array([[126, 107, 125, 120, 125, 128, 129, 125, 128],
       [129, 129, 133, 127, 123, 128, 130, 129, 128],
       [128, 123, 128, 126, 126, 128, 129, 127, 128],
       [128, 129, 130, 128, 126, 128, 129, 128, 128],
       [125, 110, 121, 122, 129, 128, 127, 124, 128],
       [128, 121, 132, 124, 121, 128, 130, 128, 128]]) -> 126

array([[129, 128, 124, 132, 125, 130],
       [127, 128, 129, 131, 128, 131],
       [124, 129, 127, 123, 128, 123],
       [124, 127, 125, 126, 123, 122],
       [129, 129, 128, 149, 126, 127],
       [127, 127, 132, 138, 124, 133],
       [132, 132, 128, 114, 130, 129],
       [129, 126, 128, 145, 131, 126],
       [128, 127, 130, 124, 130, 122]]) -> 129

array([[126, 127, 140, 140, 117, 134, 115, 134, 127, 143, 124, 130],
       [142, 127, 131, 130, 123, 142, 144, 139, 123, 129, 134, 129],
       [123, 127, 107, 135, 123, 133, 138, 131, 138, 130, 122, 121],
       [114, 125, 113, 138, 130, 128, 130, 128, 127, 125, 121, 112],
       [112, 131, 117, 141, 122, 123, 127, 125, 137, 127, 120, 118],
       [120, 124, 125, 139, 130, 140, 125, 134, 117, 129, 123, 110],
       [124, 129, 128, 131, 132, 149, 126, 130, 122, 122, 127, 109],
       [135, 130, 130, 138, 115, 145, 140, 139, 130, 131, 130, 125],
       [122, 128, 129, 139, 130, 129, 138, 133, 116, 117, 130, 110],
       [131, 127, 121, 125, 137, 141, 141, 131, 120, 117, 131, 113]]) -> 126

array([[112, 123, 122, 131, 129, 140, 132, 125, 124],
       [126, 130, 105, 130, 124, 125, 125, 125, 126],
       [119, 123, 132, 119, 130, 130, 122, 130, 133],
       [123, 126, 125, 120, 132, 124, 119, 136, 129],
       [101, 128, 114, 126, 124, 129, 123, 127, 129],
       [135, 130, 132, 122, 129, 128, 135, 131, 123],
       [124, 130, 130, 141, 132, 127, 130, 136, 128]]) -> 112

array([[130, 134, 117, 140, 145, 114, 113, 132],
       [128, 128, 128, 128, 127, 128, 128, 128],
       [127, 125, 133, 122, 120, 134, 135, 126],
       [130, 136, 114, 143, 149, 111, 109, 133],
       [129, 130, 124, 132, 134, 123, 122, 129],
       [130, 137, 112, 145, 153, 108, 106, 134],
       [128, 129, 127, 129, 129, 127, 127, 128],
       [128, 129, 126, 131, 132, 125, 125, 129]]) -> 130

array([[139, 123, 124, 129, 106, 125, 124, 116, 124, 132, 125, 114, 134],
       [132, 143, 122, 137, 112, 134, 132, 126, 115, 132, 128, 119, 128],
       [136, 129, 126, 119, 108, 121, 124, 116, 135, 140, 125, 122, 126],
       [129, 131, 140, 131, 108, 128, 127, 126, 131, 120, 124, 120, 130],
       [134, 124, 115, 125, 106, 119, 129, 120, 129, 140, 126, 127, 129],
       [127, 111, 140, 141, 102, 125, 127, 129, 128,  98, 122, 123, 141],
       [124, 144, 124, 131, 112, 122, 129, 135, 127, 137, 127, 128, 126],
       [116, 130, 138, 134, 108, 131, 139, 141, 126, 104, 124, 120, 132],
       [123, 154, 125, 130, 116, 124, 134, 138, 119, 149, 132, 119, 123]]) -> 139
---
[130 104 118 134] Out: 134
[137 134 133 154 155 146] Out: 146
[135 108 103 105 124] Out: 124
[147 102 125 130 111 109] Out: 109
[149 135 128 122 133 102] Out: 102
[ 99 124 121 147] Out: 147
[115 111 152 131] Out: 131
[148 151 112 125 135 128 130] Out: 130
[155 125 153 139 143 128 131] Out: 131
---
[[138, 108, 131, 119, 114, 153],
 [136, 117, 130, 121, 134, 108]] ==> 108

[[123, 113, 156, 108, 119, 141],
 [109, 106, 150, 114, 134, 145]] ==> 145

[[109, 136, 143, 116, 98, 101, 135],
 [130, 147, 110, 117, 139, 120, 114]] ==> 114

[[138, 122, 102, 138, 138, 139],
 [134, 140, 119, 142, 124, 114]] ==> 114

[[124, 129, 128, 124, 134],
 [156, 125, 128, 149, 156]] ==> 156

[[128, 136, 150, 122],
 [133, 131, 130, 131]] ==> 131

[[141, 144, 116, 117, 120, 139, 128],
 [132, 129, 147, 99, 152, 108, 117]] ==> 117

[[133, 142, 148, 139, 144],
 [136, 129, 101, 129, 113]] ==> 113
---
[[132 127 123 124 110 122]
 [107 126 147 143 127 109]
 [111 128 129 124 128 141]] gives 122

[[116 131 133 134]
 [114 105 138 129]
 [125 117 129 141]] gives 134

[[146 152 145 116 117 145 119]
 [100 125 105 139 142 135 120]
 [158 108 109 141 112 126 118]] gives 119

[[130 119 139 101 129 129]
 [123 117 127 103 149 127]
 [128 131 120 128 144 121]] gives 129

[[133 147 138 134 126 115 149]
 [118 125 105 138 125 123 130]
 [134 120 127 133 132 105 128]] gives 149

[[123 103 141 129 137 119]
 [118 132 112 130 134 136]
 [142 108 131 128 111 105]] gives 119

[[141 124 111 124 125 135]
 [135 131 121 140 125 121]
 [129 139 128 129 149  99]] gives 135
---
[118 128 140 158 109] → 109
[120 132 125 101 144 150] → 150
[116  98 128 129] → 129
[126 158 157 132] → 132
[125 130 101 104 156 108 127] → 127
[123 132 107 125 111 150 151] → 151
[124 107 125 110 132] → 132
[105 125 128 132 131 125 108] → 108
---
[139 105 150 157 136] → 150

[[120 116 105 138 137 109 110]
 [124 105 113 129 121 140 141]] → 113

[[151 116 117 114 142 124 132]
 [117 139 123 141 118 123 123]] → 123

[[121 109 128 121 122 100]
 [128 125 131 112 117 126]
 [141 150 107 132 126 123]] → 107

[129 145 132 119 153 106] → 132

[114 129 115 158 128] → 115

[136 125 110 152 127] → 110
---
[[113 145 116 141 130]
 [139 120 139 134 137]
 [105 147 126 124 123]] yields 141

[[117 124 130 132 116]
 [106 131 140 106 128]] yields 132

[116 133 102 124 118] yields 124

[136 105 148 122 107] yields 122

[137 147 137 143 102] yields 143

[[138 134 132 103 131]
 [119 113 102 133 111]] yields 103

[117 151 143 150 134] yields 150

[[157 135 140 133 116]
 [143 129 150 150 137]] yields 133
---
[[132 131 128 134 119 151 130]
 [141 134 131 136 117 140 123]
 [137 139 140 133 114 128 125]] result: 114

[[116 123 114 141 140 117 135]
 [140 136 123 128 128 107 153]
 [120 131 116 145 146 115 145]] result: 146

[[128 125 127 133 131 125]
 [126 129 121 131 136 107]
 [135 126 119 126 132 118]] result: 126

[[120 124 119 133 137]
 [131 127 121 108 107]
 [130 136 132 132 142]] result: 132

[[139 129 126 121]
 [120 113 128 128]
 [127 102 114 128]] result: 102

[[137 130 133 125 124 113]
 [122 122 154 130 120 122]
 [136 115 112 137 122 143]] result: 137

[[131 117 134 157 128]
 [133 117 120 150 111]
 [132 140 123 120 117]] result: 123

[[114 134 130 103 132 122 136]
 [125 121 125 107 130 129 147]
 [122 132 127 104 131 126 142]] result: 131
---
[[144 131 120 129 132 146 131 130 130 126 119]
 [114 139 136 122 118 115 140 118 118 131 118]
 [115 140 136 120 121 117 140 122 116 116 117]
 [150 133 108 125 144 144 130 137 146 109 117]
 [142 111 136 101 124 130 135 129 137 130 147]
 [143 144 119 128 131 138 123 130 138 118 117]
 [103 102 131 152 137 134 104 146 115 155 150]
 [142 119 145 116 104 137 122 124 123 142 140]] → 140

[[112 135 125 125 137 125 123 128 137 135 125 128 127 142 127]
 [116 123 135 129 124 118 133 132 116 133 129 129 125 128 122]
 [124 127 127 128 139 131 119 128 145 126 129 124 130 106 129]
 [146 131 124 121 127 133 131 121 127 131 125 131 130 150 108]
 [132 131 129 124 130 130 138 124 115 132 129 129 131 130 132]
 [138 123 131 128 121 125 129 129 147 130 129 127 128 135 130]
 [121 115 123 129 121 122 139 124 118 129 131 128 127 111 128]
 [151 133 141 126 130 130 123 142 138 128 133 126 129 124 136]
 [130 135 124 124 119 122 120 130 135 131 121 128 127 154 116]
 [114 123 126 134 131 130 125 132 124 126 128 123 132 123 130]
 [129 118 116 130 136 127 129 130 130 131 127 124 127 140 131]
 [114 131 123 129 129 123 118 135 129 122 124 130 129 125 123]] → 123

[[103 132 132 130 120 142 127 100 145]
 [137 124 134 132 123 123 130 128 130]
 [124 127 128 128 131 123 129 134 122]
 [129 121 129 129 108 137 123 122 131]
 [127 115 134 138 111 146 114 129 136]
 [122 144 123 119 156 113 146 129 124]
 [135 120 125 124 118 143 119 135 134]
 [109 134 140 140 137 115 138 104 129]] → 129

[[122 136 133 133 120 123 140 109 119 123]
 [138 136 113 124 142 128 133 130 137 119]
 [130 136 132 130 122 127 133 118 125 126]
 [124 134 133 134 120 119 139 109 123 123]
 [110 129 124 140 131 129 108 130 119 150]
 [124 125 139 146 115 134 120 123 115 137]
 [125 134 132 133 121 119 138 110 121 123]
 [126 137 133 133 120 116 138 107 117 124]
 [118 131 128 140 131 128 112 130 120 155]] → 155

[[126 109 133 131 129 127 128 130 129 128 129 145 129 118 129 126]
 [128 123 126 133 124 129 143 130 130 130 132 137 131 125 130 126]
 [127 118 127 127 139 126 134 128 129 129 131 151 130 133 130 125]
 [127 111 132 128 133 131 132 130 131 128 133 140 131 125 128 124]
 [128 129 131 130 130 124 140 129 129 130 133 143 132 123 131 125]
 [126 108 126 132 134 132 120 129 128 128 131 138 131 122 131 125]
 [128 120 128 134 127 130 122 132 131 129 134 144 133 123 129 125]
 [127 121 130 130 132 133 132 130 130 129 129 132 132 122 129 123]
 [127 116 127 129 120 136 126 127 130 129 132 156 129 134 130 125]] → 125
